In the rows, 128 means zero.
One turn sends every row of this set to another row. A few are shown first. Where does it send the rows asked after them?
Zuzen: [146 126 136 117  96 131 149 150 123 111 154 104 152 135 106 165 100 146
 144 118 157 131 174 103 126 150 134 147 115 144 133 157 151 140 129  88
 119 141 150]
gusu: [152 135 111 134 105 146 140 116  96 122 130 108 134 140 108 141 131 121
 143 109 103 137 149 135 102 123 131 131 124 122 141 139 116 138 111 121
 111 143 114]
veput: [149 142 162 126  93 126 139 150 115 109 132 117 145 121 126 158 114 140
 123 131 172 148 157 123 106 141 149 120 103 134 133 134 133 148 126 102
 114 132 146]
kan: [144 142 154 107 106 142 132 149 134  98 120 120 159 118 101 130 161 135
 136 118 128 111 146 122 108 129 136 134 115 147 110 159 159 145 107 104
 127 110 120]
bunu: [147 137 142 122 120 129 126 153 150 108 118 106 142 114 106 112 119 112
 155 108 112 120 136 124 103 128 138 121  89 121 118 131 156 147 104  89
 122 107 148]
komev: [154 136 122 132 127 132 146 140 126 117 138  66 140 124 105 147 103 136
 118  98 107 150 127 125 116 131 147 131 102 137 136 159 119 121 126 132
 117 125 165]
mun: [157 156 147 108 107 142 134 161 144 102 123 130 152 132 102 134 139 140
 139 127 122 111 146 116 109 136 124 135 119 164 106 165 157 148 106 103
 127 114 118]
dibiz: [145 150 149 107 113 139 125 161 134  95 130 121 156 124  96 127 151 136
 137 113 125 122 154 127 109 125 135 128 119 156 118 157 165 145 103 105
 133 110 116]
kolot: [151 122 143 132 152 143 141 138 156 114 130  96 126 123 132 134 120 141
 119 139 113 128 130 125 113 153 149 130  89 145 145 155 128 113 113 109
 120 126 138]
Ludi: [151 119 140 120 142 131 151 126 156 115 135  91 138 119 122 131 119 154
 119 121 112 132 133 120 115 155 152 148  87 149 140 144 148 110 117 109
 114 105 148]
bof: [143 149 147 116 105 112 134 143 108 113 153  95 146 151 133 147 110 147
 151 114 165 146 151 111 113 136 151 113 114 129 128 154 146 125 117  97
 115 119 141]
Bopa: [145 129 138 120  87 131 141 154 115 101 152 103 151 144 105 163 110 150
 143 106 153 132 168 102 125 144 124 140 113 143 127 156 157 138 120  91
 122 138 155]
Radu: [164 151 123 109 102 147 150 113 105 123 116 121 123 132  99 149 119 119
 137 101 103 150 140 124 106 137 113 132 118 131 132 127 139 144 107 122
 105 144 134]
Kesot: [166 141 119 120 113 147 163 141 141 126 121  85 128 122 111 162  97 143
 117 113 101 145 135 124 137 140 152 147  98 141 145 143 119 124 136 115
 113 124 146]
vasof: [169 141 113 122 108 128 138 111  96 135 130 102 139 121  94 119 119 120
 139 118 110 139 145 121  96 133 130 137 127 134 116 138 129 135 127 136
 115 128 127]
gen: [133 134 147 138 116 144 139 159 156 107 128 111 129 127 113 138 137 125
 158 104 118 104 136 131 117 136 134 142  93 112 141 137 150 153 111  90
 113 104 141]
popas: [155 154 120 129 102 157 145 114 100 127 126 107 113 136  96 149 123 132
 149 108 107 125 134 123 123 154 126 145 122 123 119 138 140 139 136 131
 104 129 121]
sabob: [160 138 122 110 107 139 156 143 126 115 124  87 124 129 122 155 106 133
 121 110  92 138 126 114 127 128 148 132 100 141 156 142 114 120 129 111
  95 117 157]
vopi: [144 123 140 115 149 145 136 143 145 108 138  89 118 122 121 130 118 142
 122 118 103 129 141 122 125 151 150 134  95 156 160 143 156 112 117 105
 108 108 149]
bis: [160 143 148 117 127 125 148 163 168 122 128 122 120 116 107 132 124 117
 149 120 121 113 136 117 113 145 116 148 105 132 136 140 157 155 116  99
 118 104 150]
Dilo: [165 148 118 121 134 140 149 149 134 128 132  70 120 121 104 154 102 130
 122 112 103 150 133 123 133 140 152 131 107 136 141 158 125 118 135 125
 125 132 148]
fir: [153 149 146 110  97 109 133 153 106 113 152  99 139 152 134 147 127 148
 149 121 159 139 152 104 119 132 144 116 118 131 128 154 147 121 119  94
 118 113 133]
fam: [161 138 155 127  86 121 142 152 120 111 130 119 151 126 118 156 121 149
 117 131 170 148 163 121 111 139 140 129 103 135 124 137 134 145 121 101
 129 137 141]
ruka: [154 134 110 124 103 147 141 124 104 128 138 109 155 138 109 108 127 110
 125 117 110 146 149 132  96 143 102 141 110 127 133 127 135 126 129 115
 121 128 127]
sakun: [153 139 144 104 100 135 125 168 101 104 136 104 124 125 114 156 125 124
 142 141 149 128 158  96 125 145 141 108 108 132 123 153 143 134 131  90
 123 150 140]
sene: [153 153 119 132 111 157 142 134 109 131 140 111 129 141 100 124 132 116
 125 123 119 139 131 127 107 168 100 149 111 120 124 135 143 129 147 130
 119 130 127]
nata: [152 143 109 129 114 144 136 141 103 128 157 108 138 146 102 114 132 110
 126 121 111 141 143 125  99 151  98 148 119 127 138 140 136 125 138 127
 121 128 128]
Dede: [149 155 143 119 108 148 123 166 136  99 129 122 152 129  98 127 140 141
 142 125 123 112 154 128 113 132 137 130 119 160 110 162 158 145 112 105
 134 111 108]
dazof: [153 156 119 118 107 158 150 127 114 127 135 120 131 150 106 135 136 120
 128 105 114 153 130 129 108 159  98 146 103 116 132 126 151 129 126 116
 116 131 127]
vak: [157 137 130 137 125 123 138 162 163 125 136 106 137 124 104 119 114 126
 163 131 118 101 139 117 108 144 136 149 103 127 112 152 141 142 124  97
 127 103 130]
Befu: [149 127 135 124 143 136 134 144 151  99 141 102 131 130 117 133 103 144
 121 127  99 134 126 113 105 151 144 126  80 155 138 146 137 112 103 104
 109 128 156]
pogos: [163 153 120 132 120 135 145 128 106 133 148 111 114 136  93 143 125 126
 135 106 114 140 150 130 109 140 114 149 141 139 143 142 137 143 125 146
 115 131 125]
pomom: [147 146 153 108 110 145 136 157 141  99 124 129 150 130 109 140 158 136
 138 125 127 105 145 119 110 132 124 135 119 153 119 169 152 147 105 103
 125 116 117]
bok: [151 139 134 142 133 126 129 169 164 116 140 110 140 127 107 118 113 117
 152 115 119 122 154 137 101 124 131 130 105 133 140 145 142 151  98  95
 138 116 134]
zesub: [141 118 140 138 134 157 135 140 147  99 128  93 131 121 114 131 100 146
 118 124 103 124 140 128 120 157 150 132  82 156 141 138 145 121 120 107
 110 117 151]
Zipuv: [155 137 148 109 113 135 139 145 119 126 127  87 139 124 130 143  96 125
 150 124 170 138 174 116 127 149 135 114 125 145 126 160 155 132 131 100
 129 131 139]
pepof: [158 134 155 113  99 140 140 149 112 123 117  91 138 124 131 142 110 131
 139 123 169 132 177 118 129 147 127 113 125 147 124 154 156 138 133 106
 130 123 142]
Latid: [146 142 113 118 102 163 144 124 106 124 128 112 138 147 120 122 136 109
 134 113 109 146 142 134 108 147 106 133 105 113 140 128 139 122 125 106
 118 133 115]
tuke: [146 137 147 102  99 131 132 164 105 104 144 111 127 121 114 160 119 126
 144 142 150 128 154  93 122 149 149 120 108 131 134 148 142 137 137  86
 107 143 145]
Geniv: [153 129 132 127 115 144 148 138 121 114 120  76 134 118 125 146 108 124
 113 108 105 140 131 129 116 125 145 120 103 140 150 150 107 126 129 127
 103 120 164]

sakun moves to fam
bis moves to gen
And these:
ruka moves to nata
zesub moves to Befu
komev moves to Dilo
vasof moves to pogos
pomom moves to kan
Zuzen moves to tuke

